Rows are one point carried round by a steady rotation, each followed by how many ticks it has turned.
The counts run from 0 to 221.
[ 17  -2   6  -2   4   2 -11  11  12  27  30 -22  -4  -4 -20  -9 -11  20
   7  -7  34 -22 -18 -35  17  24   4   9  -7  10   2  -9  22  10  28 -12
  40   6  -2   8  17 -15]  92
[-23  18  15 -12  15   4  13  -6  36  28  14 -32  15 -12  10  -2  -5  14
  20  -9  12  -2 -23 -13  32  12  21  10  -8 -10 -10  16   1  12  23   0
  19  18  -6   5  -2 -31]  2
[ -2 -25  39 -11   6 -22   0   7  -3   9  22  -9  -8 -21  -5   8 -10   1
  12  -3  44 -22 -12 -30   7  13  14   9  22  -3 -18 -21  35  16  -7   2
  30  -7   2   2  -6 -16]  107
[ -9  -4  -9  -5   6  -5  -1 -13  38  17  28 -34 -19  -3 -11 -10 -32   6
   8 -11  14 -20   0 -11  21  17  17  26  -8  -8 -10  17  16   2   8   2
  37  12  -2   5 -10 -35]  65
[  2  29  -4 -16   9  -7  -4  11   8  35  22 -14   8 -22 -10  -5 -18   4
  29 -19   7   1 -34 -22  10   2  27  -6   1   2   4  12   9  -3  -1  -4
   9  39 -16  18  -9 -41]  10
[-11   8  28  -8  -3 -25  23  -4  14  21  10  -5 -30 -32  18   0   0   9
  25  -9   7 -18 -34 -27  22  -7   5   5  22   7 -22  13  10   7 -26 -14
   6   4  -1  -4   7 -25]  198
[-17  -9  15 -23   6 -16   4   7  19  28   6 -19   6 -27  -9  -8  -9  19
  -7  11  34   5   0 -26  13  15  35  33   5  19  -6 -16  31  25  17  -7
  21  -4  -8   0   3 -26]  117
[-11  -6  12 -10   4 -31   3  -3  -2  35  19  -4  -2 -22   8  -7   0  25
 -18 -14   7  -7 -25 -40  16  -3  48  10  25  -1  -4   2  22   7  -1   6
  15   8 -14  -2 -10 -25]  125
[-11  23  19 -10  -8 -25  22   1  21  22  16 -24  -3 -25   6   2  12   6
  25   4  13 -20 -42 -30  16  15  -6   6 -11  -7 -13  -4  22   8  10 -19
  20   6   5   9  -3 -39]  31
[  7   4  15  -3   9   5   5  -6  17  19  14 -11   2   0   5 -14 -31   9
  17  -5  20  -2 -17 -28  40  19  18  39  -3 -10 -15   7  31   8   2  15
  30  -9  -8  -3  21 -17]  103
[ 10  -6   2 -16  13  -6   8  -4   2  25  31  -3  -9  -9 -12  -1 -36  11
  22 -26  10   1 -23 -31  27   8  22  19  18  -3  -2  10  19 -10 -16  17
  20   3  -3   4 -16 -21]  111
[-12  -6  28 -11   0 -15   1   4  29  19   9 -13 -23 -49  -1  15 -22  16
   8   8  23  -7  -3 -27  12   0   8   6  15  27 -16  -6  18  23   6 -15
  21   6  -5  -8   7 -28]  182
[-22   7  25  -6  13 -16 -15   1  19  16   5  -7 -17 -19  29 -14 -10   2
  -6  -8   7 -27 -19 -31  14  -3  34  11   7  -1 -29  22  22   3 -16   1
   8  21  -3  -4  -4 -27]  189
[ 16  -7  -1 -22  12 -11  -1  11   8  42  19  -4  -4  -6 -11 -31 -18  25
  14 -19  29 -15  -6 -15  15  -4  39  19  11  23  -5  -2  15  12  -3 -10
  28   2  -7  -4   7 -15]  100
[ -2 -15  16 -25  24   2 -12  10  30  29  17  -7 -15 -22  13 -10 -33  22
  20 -16  23  -4   2 -21  22  12  17  15   8  18 -20   8   4  26   7   4
  28  22  -5  -1   9  -6]  165
[-11  -4  15 -23  25 -16 -13   7  20  39  16  -1 -30 -15   8 -25  -5   0
  12 -21  27 -35  -4 -18  24   1  16   5  10  19 -14  24   3  -4  -5 -14
   6  25  -3  16  -1 -21]  201
[  0  11  -4 -15   1 -25 -10  11   1  32  16 -13 -12 -21 -20 -13 -17   8
   1  -4  32 -10  -2 -19   9 -13  25   8  10   9   3 -18  28   0 -10 -27
  19  10 -19  19  -4 -44]  72
[ -5  -1  34 -14  -7 -39  13   8  10  19  26  -3 -24 -29  -4 -10   4   6
  38  -5  20 -32 -28 -12  10   1  -8  -2  23   7 -18   2  10   9 -14 -10
  20  14   4   0   4 -21]  33
[-15   9  13 -21  11 -10 -12  14  25  32  16  -8 -11 -25   6 -14  -2   2
  -1   0   8  -7 -11 -35  10  31  -1  14  -7  29  -4   7  25  13  25 -10
  11  35  -1  10  -2 -31]  192
[  6  27  19  -8  13  -5  -1   7  21  24  12 -22  -4 -20  18  -5 -10  19
   6 -22  20 -15 -44 -26   3  -6  39 -11  13  -2 -13  23   2  -6 -12 -19
  13  19 -19  10  -1 -29]  187
[ 11  -6   1 -10  12 -13 -14  10  11  37  27   0 -15 -24  -2  -6 -18  29
   1  -7  27 -11 -17 -33  28 -13  31   7  24  16 -13  -4   2   2  -8 -20
  24  16 -16   2  10 -14]  137
[-10  -5  33 -18  -7 -30  -1   2   5   2  15 -11 -19 -27 -15 -12  -5  -9
  21   1  29 -19 -17  -6  -4   1  18  11  27   8 -16 -10  33   9 -15  -9
  25   1 -13   7   7 -38]  70
[  0   7  16 -14  16  -1 -16  11  28  16  21  -9 -24 -27  -1  -9 -15  -9
  16   0  16  -8 -14 -32   9  32 -14  13  -5  27 -19   6  22  10  11  -6
  20  37   0   9   5 -27]  193
[-14  -7   6 -19   9 -31  -7   4   2  43  12   2  -9  -3  12 -28  10   3
  -7  -6  22 -19  -9 -35  35   5  17  30  -3  -4   1  -3  32   8  10  -7
  19   2 -10  15   8 -31]  89
[ 19   2  11   0   6  -6  15  -1  12   5  29 -25 -11  -4 -10   5 -19   0
  15  -2  26 -30 -31 -38  19  21  -1  28  -6 -11 -17  -1  23  -5  -3 -12
  33 -10  19   5  -8 -28]  94
[ 13   1   4 -17  12  -2  14  -1   7  29  28 -10   1  -4  -6 -11 -23  26
  24 -31   8   0 -39 -28  15  12  37  18  19   0   0  17  16   0  -4  19
  28   7 -15  -2  -4 -22]  112
[-10  14  12   1   7 -19  -7  -4  15  19  11 -21  -9 -23  25 -14  -7  26
  16 -15   3 -13 -22 -16   4   2  37   4   3 -11 -26   3  10  29 -12   3
  22  28  -8 -15  13 -32]  13
[  4  28  11 -11   8  -4  16   6  28  19  13 -30 -13 -28   8  12  -5   4
  16  -5  16 -16 -32 -28   3   6   2   9  -9   2 -24  -1   7   5 -11 -33
  10   5   5  11 -13 -35]  196
[  6   1  10 -12  19  10  -4   6  38  34  11 -19   0 -19   9   1 -29  31
  15  -6  30   0   0 -22  17  16  24  14  -5  15 -12   4  -3  24  15 -10
  34  15  -6  -1   9  -7]  166
[ -3   1  13 -12   6 -22  13  -5  15  20  23 -17 -14  -1   7 -19 -15   8
  34 -28  16 -35 -21  -6  16  -1  24   8   3 -26 -20  14   9   6 -24   4
  31   3   1   2 -12 -24]  49
[ 22   6   7 -15 -11 -11  10   8  14  20  37 -10 -19 -15 -39 -12 -20   8
  28  -6  15  -6 -38 -19  11  12   5  15  23  20  -1   9  24  -5  -2 -15
  27   4  -6   5  15 -34]  83
[-16   7  34 -20  -7 -33  15   2  17  16  22 -10 -16 -27   2  -3  12  -5
  31  -2  13 -28 -37 -18  12  11 -13   6   3  -4 -22   1  21   3  -8 -10
  17   4  10  11  -7 -33]  32
[-18  -6  20  -4  -6 -21  -2   0  33  23  22 -19 -18 -34 -16   0 -14  12
  21   8  17  -5 -13 -16  20  12   2   1  10  26  -7   7  19  16  23  -2
  24  29  -2  -1  20 -30]  17
[  1  15  -1   0  13  -7 -20   3  31  18  27 -22 -19 -10   8 -15 -23  -1
  15   2  14 -31 -11 -22  19  18  -4  21 -22  -1 -23   7  17  11   7  -6
  30  30   6   8   7 -37]  28
[-41   2  11 -13   9 -36  -4  -2  28  29  11 -19 -10 -29  14  -7   2   7
   1   7   9 -17  -2 -22  20   4   8  20 -10   2 -17  -1  20  25  15  -5
  14  28   4  -1  -7 -42]  15
[-22  -9  32 -15   9 -21  -4  -1  33   3   9 -15 -21 -42  14   5  -9   8
   5  10  28 -11  -2 -24   8  14   6  15  10  15 -30  -5  17  25   0 -10
  25   9   3  -2  -4 -26]  181
[  1  12  22  -4   0  -8  12  -8  23  -2  21 -17   0 -25   2   5 -16   5
  12  13  13   6 -44 -32  16  14  13  40  15   5 -31  -2  25  12 -14  -7
  23  -7  -4  -4   5 -30]  132
[-23 -14   3 -24  15 -27  -8   4   6  35  24  -2  -2 -16   7 -12   5  13
 -20  -7  11  -7 -17 -41  17   9  31  21  16   8  -1   5  21   4   9   6
  13  21  -8   7 -19 -28]  126
[-26   2  44  -7   0 -21   7   7  24  14  11 -26   4 -37  -9   4  -8  12
  22   7  35 -23 -14  -9   1   8  31 -10  14   5 -20  -5  16  18  15  -2
  18  15   5  -4   8 -21]  5
[  7   8  29   0   3   1   0   1  18  18  19 -12   9  -5  16 -11  -4  25
  -2   0   7 -16 -52 -42  24  24  28  13   4   2 -20  17  23   4  21   8
  21  10  -7  -9  16 -12]  141
